[[121 117 129 122 141 102 132 124]
 [126 132 124 125 114 151 120 127]]
:
[[126 132 124 125 114 151 120 127]
 [121 117 129 122 141 102 132 124]]

[[126 129]
 [129 127]
 [127 126]
 [126 135]
 [129 128]
 [128 123]
 [106 103]
 [127 129]]
:
[[127 129]
 [106 103]
 [128 123]
 [129 128]
 [126 135]
 [127 126]
 [129 127]
 [126 129]]

[[138 148 129 151 127 124 133 126 123 121 139 120]
 [119 130 135 152 123 114 132 132 112 124 118 130]
 [134 136 132 134 132 128 129 127 129 114 151 109]]
:
[[134 136 132 134 132 128 129 127 129 114 151 109]
 [119 130 135 152 123 114 132 132 112 124 118 130]
 [138 148 129 151 127 124 133 126 123 121 139 120]]

[[128 125 129 131 125 128]
 [134 103 144 134 126 109]
 [125 128 128 131 126 130]
 [136 108 144 126 133 108]
 [136 113 141 131 127 114]
 [118 136 120 123 132 135]
 [110 127 104 130 125 140]
 [121 135 122 124 131 134]
 [128 121 129 137 120 128]
 [108 138 119 117 139 137]]
:
[[108 138 119 117 139 137]
 [128 121 129 137 120 128]
 [121 135 122 124 131 134]
 [110 127 104 130 125 140]
 [118 136 120 123 132 135]
 [136 113 141 131 127 114]
 [136 108 144 126 133 108]
 [125 128 128 131 126 130]
 [134 103 144 134 126 109]
 [128 125 129 131 125 128]]

[[118 100 138]
 [150 135 121]
 [112 121 141]]
:
[[112 121 141]
 [150 135 121]
 [118 100 138]]

[[135 152 102 133 134 118 134 156 135 135 121]
 [124 105 151 127 126 134 122 101 124 123 131]
 [112 134 134 115 114 138 109 125 112 111 145]]
:
[[112 134 134 115 114 138 109 125 112 111 145]
 [124 105 151 127 126 134 122 101 124 123 131]
 [135 152 102 133 134 118 134 156 135 135 121]]

[[108 156 103 106 144 154]
 [142 115 151 153 106 109]
 [132 123 136 134 122 122]
 [125 130 123 125 132 132]
 [107 150 106 108 144 151]]
:
[[107 150 106 108 144 151]
 [125 130 123 125 132 132]
 [132 123 136 134 122 122]
 [142 115 151 153 106 109]
 [108 156 103 106 144 154]]

[[141 117 134 139 129 113 141]
 [139 116 132 133 124 118 139]
 [112 134 117 112 119 138 112]
 [111 136 116 111 119 140 111]
 [141 116 134 139 129 112 141]
 [143 117 136 140 130 114 143]
 [134 114 123 117 103 128 136]
 [120 139 127 120 129 146 119]
 [129 118 121 116 105 128 131]]
:
[[129 118 121 116 105 128 131]
 [120 139 127 120 129 146 119]
 [134 114 123 117 103 128 136]
 [143 117 136 140 130 114 143]
 [141 116 134 139 129 112 141]
 [111 136 116 111 119 140 111]
 [112 134 117 112 119 138 112]
 [139 116 132 133 124 118 139]
 [141 117 134 139 129 113 141]]
---
[[131 143 121 138 111 146]
 [140 140 121 148 108 151]
 [135 142 122 142 109 148]
 [130 144 119 137 112 144]
 [130 143 120 137 112 145]
 [133 143 122 140 110 147]
 [132 143 121 139 111 146]]
:
[[140 140 121 148 108 151]
 [130 144 119 137 112 144]
 [133 143 122 140 110 147]]

[[123 125 125 148 134 140 130 132 132]
 [142 127 129 131 130 127 131 138 132]
 [139 150 119 126 141 127 114 116 133]
 [132 131 116 132 134 134 131 135 133]
 [120 123 125 134 124 137 127 130 135]
 [113 125 131 127 128 132 124 126 130]]
:
[[142 127 129 131 130 127 131 138 132]
 [132 131 116 132 134 134 131 135 133]
 [113 125 131 127 128 132 124 126 130]]

[[138 126 130 143 118 133 121 139 133 134 139 126 121 134]
 [144 142 122 126 126 129 118 120 121 127 139 132 128 133]
 [136 120 127 137 113 135 130 136 139 134 140 131 127 133]
 [131 130 130 131 116 149 128 142 134 128 133 128 129 131]]
:
[[144 142 122 126 126 129 118 120 121 127 139 132 128 133]
 [131 130 130 131 116 149 128 142 134 128 133 128 129 131]]

[[130 128 127 127 128 127 129 128 128 128 129 127 128 128 127 128]
 [129 128 127 127 127 127 129 129 128 129 129 127 128 128 126 129]
 [121 119 135 134 139 134 121 120 121 120 120 134 121 121 144 119]
 [128 128 128 129 129 128 128 128 127 128 128 128 127 127 129 128]
 [133 137 121 121 116 122 135 137 136 136 135 121 137 136 113 137]
 [117 145 140 141 103 140 116 144 119 145 116 140 119 118 114 148]]
:
[[129 128 127 127 127 127 129 129 128 129 129 127 128 128 126 129]
 [128 128 128 129 129 128 128 128 127 128 128 128 127 127 129 128]
 [117 145 140 141 103 140 116 144 119 145 116 140 119 118 114 148]]

[[141 116 111 116 119 118 118 126 142 127 117 125 122 134 131 112]
 [120 125 131 114 128 127 142 138 129 132 112 133 136 135 137 120]
 [136 124 129 111 127 123 121 130 130 147 133 124 129 154 124 118]
 [145 120 120 124 121 124 109 127 137 122 115 114 122 126 125 117]]
:
[[120 125 131 114 128 127 142 138 129 132 112 133 136 135 137 120]
 [145 120 120 124 121 124 109 127 137 122 115 114 122 126 125 117]]

[[124 127 117 149 107 130]
 [137 132 143 109 154 129]
 [131 132 100 139 125 104]
 [129 127 132 105 146 119]]
:
[[137 132 143 109 154 129]
 [129 127 132 105 146 119]]

[[139 141 101 133 139 139 127 151 127 141 145 111 109 133]
 [112 112 138 127 112 112 142 119 132 112 114 140 142 125]]
:
[[112 112 138 127 112 112 142 119 132 112 114 140 142 125]]
---
[[138 132 132 125 114 114 122 119 125]
 [135 138 124 123 122 122 137 123 137]
 [126 134 107 122 135 135 107 144 124]
 [130 132 146 129 133 133 129 135 137]
 [136 121 120 126 137 137 121 130 133]
 [144 134 134 123 134 134 125 130 128]]
:
[[125 119 122 114 114 125 132 132 138]
 [137 123 137 122 122 123 124 138 135]
 [124 144 107 135 135 122 107 134 126]
 [137 135 129 133 133 129 146 132 130]
 [133 130 121 137 137 126 120 121 136]
 [128 130 125 134 134 123 134 134 144]]

[[139 132 126 127 125 141 101 127 118 158 132 125 137 149]
 [122 121 140 132 147 146 100 130 121 132 134 120 137 150]]
:
[[149 137 125 132 158 118 127 101 141 125 127 126 132 139]
 [150 137 120 134 132 121 130 100 146 147 132 140 121 122]]

[[114 150]
 [117 120]
 [146 115]]
:
[[150 114]
 [120 117]
 [115 146]]

[[151 111]
 [103 141]
 [151 108]
 [107 140]
 [103 139]
 [146 150]
 [151 109]
 [143 150]
 [146 116]
 [103 147]
 [148 147]
 [149 108]]
:
[[111 151]
 [141 103]
 [108 151]
 [140 107]
 [139 103]
 [150 146]
 [109 151]
 [150 143]
 [116 146]
 [147 103]
 [147 148]
 [108 149]]

[[128 127]
 [122 136]
 [143 117]
 [122 132]
 [101 147]
 [110 142]
 [100 150]
 [103 147]
 [126 131]
 [112 140]
 [141 112]]
:
[[127 128]
 [136 122]
 [117 143]
 [132 122]
 [147 101]
 [142 110]
 [150 100]
 [147 103]
 [131 126]
 [140 112]
 [112 141]]

[[140 100 119 131 118 140 126 139 122 130]
 [120 137 119 125 120 113 145 145 144 136]
 [133 145 115 124 137 126 130 146 111 120]
 [115 127 129 144 119 137 122 142 118 135]
 [ 99 119 117 138 141 129 134 123 126 131]
 [126 121 113 100 109 129 135 139 135 135]
 [130 142 132 137 122 155 135 125 131 119]]
:
[[130 122 139 126 140 118 131 119 100 140]
 [136 144 145 145 113 120 125 119 137 120]
 [120 111 146 130 126 137 124 115 145 133]
 [135 118 142 122 137 119 144 129 127 115]
 [131 126 123 134 129 141 138 117 119  99]
 [135 135 139 135 129 109 100 113 121 126]
 [119 131 125 135 155 122 137 132 142 130]]

[[139 121 116 127 132 125 143 135 132 146 125 131 134 135]
 [135 118 112 124 124 122 139 134 131 135 123 129 135 136]
 [119 134 143 140 118 147 127 126 130 121 134 116 143 119]
 [123 129 133 136 131 127 115 119 117 128 134 133 128 120]
 [122 124 127 131 131 104 123 125 125 136 137 132 120 132]
 [136 120 126 126 142 126 140 132 125 131 116 129 119 127]]
:
[[135 134 131 125 146 132 135 143 125 132 127 116 121 139]
 [136 135 129 123 135 131 134 139 122 124 124 112 118 135]
 [119 143 116 134 121 130 126 127 147 118 140 143 134 119]
 [120 128 133 134 128 117 119 115 127 131 136 133 129 123]
 [132 120 132 137 136 125 125 123 104 131 131 127 124 122]
 [127 119 129 116 131 125 132 140 126 142 126 126 120 136]]
